One vector is turned by the same rotation once a tick. Each row is the vector after some number of ticks, and that number follows the row.
The counts run from 0 to 54.
[119 139 107  95 109 135 162 151  93 159 111 118 135 119  95 124 140  74
  98  59 190  99 188 124 135 160 148  99 144 157 115 123 119 126  89 119
 149]
43
[125 112 126  87 154  98 123 105 131 108 123 117 154 108  96 129 123 104
  85 110 105 182 115 116 148  67 142 141 161 103 140 104 122 116 185 112
 115]
24
[120  98 107 104 128 120 154 154 127 170 103 129 139  97  76 130 149  77
 108  85 165  90 166 156 171 162 174 139 126 143 125 159 128 110 103 125
 147]
38
[157  74 133 103 171 103 119 109 155 125  82 118 134 111  50 119 145  90
  83 114 120 163  98 138 158 114 163 134 127 128 123 122 110 120 150 119
 131]
30
[120 131 117 109 103 146 181 155  91 167 113 136 149 118 117 140 145  74
  97  68 174 102 196 131 127 151 160 128 134 135 118 126 130 120  93 119
 131]
44
[138 132 122 131 136 135  95  67 161 117 126 122 149 133 137 118  99 158
 128 176 156 128 107  66 187 191 138 102 127 126 124 132 133 187 130 123
 128]
1
[125 131 124 150 121 116 102  63 147 135 130 129 137 117 154 123 108 158
 134 183 165 109 124  76 179 173 159 114 121 123 124 166 137 167 111 134
 119]
2
[126 123 135 139 102  90 122  82 113 131 143 150 154 100 122 127 125  99
  97 110 131 129 140 103 148  46 133 148 189  82 154 144 138  97 211 117
 113]
20
[112 142  98 149  76 135 125  98 132 144 143 154 125  81 172 118 141 142
 120 167 150  89 138 111 173 108 152 118 115  76 153 169 143 110 140 120
 130]
9
[135 139 101  81 108 127 169 148 111 154 132 123 128 116 122 122 113 108
  99  58 138 165 160 111 145 152 149 117 131 143 122  79  73 133  86 126
 131]
47
[115 145 106 138  78 106 126 113 130 142 144 162 136  80 167 125 140 137
 121 137 130 104 141  89 164  58 154 156 144  62 162 149 126 108 177 120
 122]
15
[121 148 121  88 102 141 182 158  95 168 147 128 141 103 130 133 119 112
 118  72 119 140 172 111 111 146 152 133 130 137 122  82  80 118  75 126
 147]
46
[151 123  84  94 130 111 158 150  95 142  95  97 130 108  99 117 120  70
  99  72 143 121 175 131 137 160 154 101 119 144 116 102 104 118  91  93
 172]
42
[135  79 138  96 165 116 137 121 166 124 120 118 124 102  66 144 134  94
  88 109 104 168  83 142 160  85 176 151 141 142 133 101  96 109 146 118
 128]
29
[122 165 114 112 129 127 164  86  98 129 148  96 115 159 109 141 124 134
 108 102 148 164 152  96 128 163 130  95 160 159 121  48 106 158 112 131
 100]
54
[124  99 148 121 115 109 149 127 129 141 156 136 145  99 111 137 129 130
 103 119  99 167  98 123 147  42 147 170 158  92 158 112 119 104 181 119
 115]
22
[140 108 106  93 163 107 129 132 138 142  75 110 137  92  64 119 124 101
  89  93 142 141 139 149 168 135 176 121 125 143 126 133 100 111  99 114
 156]
36
[130 155 110  92 121 126 170 112 110 146 142 101 128 146 132 134 110 154
 117  92 110 185 138  94 143 157 126 124 152 161 122  52  85 150  99 145
  96]
53
[133 106 117 117 163  99 122  94 131 118 102 131 142 115  65 147 152  99
  83 111 119 163 106 107 162  74 132 134 166 116 127 133 147 113 205 116
 129]
25
[131 143  99 118 114 118 104 104 132 112 145 135 130  98 145  95 117 126
  97 106 106 160 128 103 141  62 127 113 154  82 136 105 109 105 178 100
 133]
18
[120 139 122  94  83 129 193 159 103 172 150 124 145 126 130 143 137 102
 123  71 166  98 181 135 136 158 161 154 121 144 126 103 113 132  87 127
 128]
45
[132  85 129  96 174 108 121 112 140 136  77 127 146 106  76 137 138  86
  78 104 149 149 125 150 154 125 157 131 152 152 119 138 135 111 141 127
 138]
31
[132 110 139 104 146 100 123 114 140 120 150 131 135  96 110 127 113 129
 101 114  90 172  92 106 130  33 132 153 154 100 135 111 104 110 192 116
 116]
23
[117  82 146 117 138  89 157 128 151 136 113 138 147  99  91 158 150  87
  99 117 123 140  90 150 159  76 174 176 154 124 141 145 133 107 180 130
 110]
27
[123  74 130 101 150 100 135 110 137 144  83 130 134 122  65 149 157  92
  98 121 145 122 109 153 183 114 190 162 149 138 122 159 146 111 154 127
 130]
32
[127  83 150 108 153 102 154 142 151 163  98 115 147 104  70 135 148  90
  96 118 153 108 107 153 163 110 175 178 119 134 142 148 122 101 134 118
 135]
33
[122 143  75 139 100 117  88  99 132 108 144 126 141  99 161  51 119 146
 124 117 106 131 124  98 159  95 126 110 145  70 157 119  94 111 142  91
 153]
12
[145 125  99  96 121 131 150 154 121 163 109 119 137  93 101 109 119  84
  96  65 118 121 145 130 137 144 165 126 112 138 123 112  64 105  68 108
 159]
41
[125 146 101 157  80 124 106  87 132 141 116 158 132 105 165  93 130 142
 129 177 153  88 139  95 160 134 146  97 140  94 115 173 140 118 148 111
 134]
8
[106 118 146 115 114 109 148 112 124 143 154 135 153  94 120 148 149 112
 104 126 122 139 101 102 144  55 149 170 168  92 130 130 159  97 191 128
 111]
21
[150  95 109 102 145 122 129 125 128 165  66 112 140 106  69 114 135  50
  81  91 170 108 155 152 172 156 167 124 143 152 128 150 124 114  99 116
 146]
37
[124  76 157 114 155  92 141 135 160 131 121 127 149  95  76 154 143 106
 108 118 101 146  75 152 160  83 161 175 138 128 138 136 112  97 168 113
 114]
28
[118 152 121  91 107 124 181 137  97 177 174 105 127 155 131 158 128 161
 124  98 127 155 146 110 127 149 140 144 135 166 139  43  86 154  82 160
 115]
52
[119 138 108 116 107 100  93 107 124 119 143 132 136  98 109 119 149 112
  92 113 126 154 142  92 136  53 134 106 179  87 154 120 146  92 193 112
 123]
19
[127 120 124 137 145 121  90  87 178 119 149 136 142 126 145 115  96 159
 140 159 128 145  87  83 189 150 142  92 114 118 112 124 112 171 109 123
 134]
0
[127 135 140 149 104 136 124  88 146 150 140 152 145 127 171 135 119 152
 138 170 149 106  82  91 195 161 151 143 103 101 132 175 146 139 129 137
 122]
3
[118 145 122 109  97  95 101 122 130 123 157 136 130  76 146  99 108 136
 109 123  98 147 112 107 148  66 141 136 159  59 164 113  98  93 167 110
 129]
17
[131 145  81 157 103 123  80  78 157 117 119 135 128 112 165  64 108 147
 124 176 148 108 119  88 177 143 146  93 144  97 138 144 139 123 128 106
 135]
7
[148 133 101 152 107 123  92 106 165 129 146 117 142 119 175  97 107 175
 148 175 120 118  95  98 186 155 157 127  97  88 147 133  99 140  97 123
 146]
5
[130 146  74 137  90 112  97  95 129 126 120 142 132  99 164  86 115 139
 134 133 140 113 156  99 148  86 132  95 163  67 162 146 120 119 160  76
 139]
13
[135 160  90  93 127 136 167 129  96 145 124 119 123 135 109 126 121 112
  94  61 148 139 201 110 138 171 130  94 152 160 125  69 105 148  85 123
 140]
48
[119 147 104 153  73 126 102  95 103 132 127 164 128 101 170 115 145 124
 111 135 138 103 136  90 158  79 152 121 161  65 148 140 150 113 183 121
 136]
14
[124 135 128 125  82 105 132 133 120 137 160 160 136  71 173 128 111 150
 112 124 106 119 108  97 135  57 148 156 146  62 167 129 105  97 157 108
 131]
16
[136 137  92 150  92 116  95 121 147 127 144 136 135  82 188  82 119 163
 135 134 104 106  99  97 170  92 163 124 126  73 152 132  84 103 122 125
 139]
11
[156  83 121 104 164 119 126 139 146 133  81 121 129  91  71 110 110 110
  99  98 102 141 113 143 150 142 164 130 117 137 124 130  82  90  91 122
 140]
35
[135 106 108 110 136 127 165 172 113 157 112 129 141  94 109 115 135 110
 104  70 149 104 160 139 145 150 185 162  97 147 133 119  71  91  68 109
 165]
40
[130 137  98 153 117 120  80  95 157 112 137 125 141 101 165  78 101 164
 129 167 135 123  85  84 191 156 162 105 119  91 134 149  84 133 118 115
 152]
6
[115 106 116 112 109 121 176 173 111 154  96 114 136  81 101 136 144  79
 110  90 145  85 159 160 150 126 189 159 110 140 133 151 114 114  90 117
 144]
39
[107 157 121 100  93 128 179 108  77 173 157 130 132 139 119 171 140 117
 118  88 169 132 183 102 129 161 139 145 138 150 125 103 122 162 116 127
 113]
50
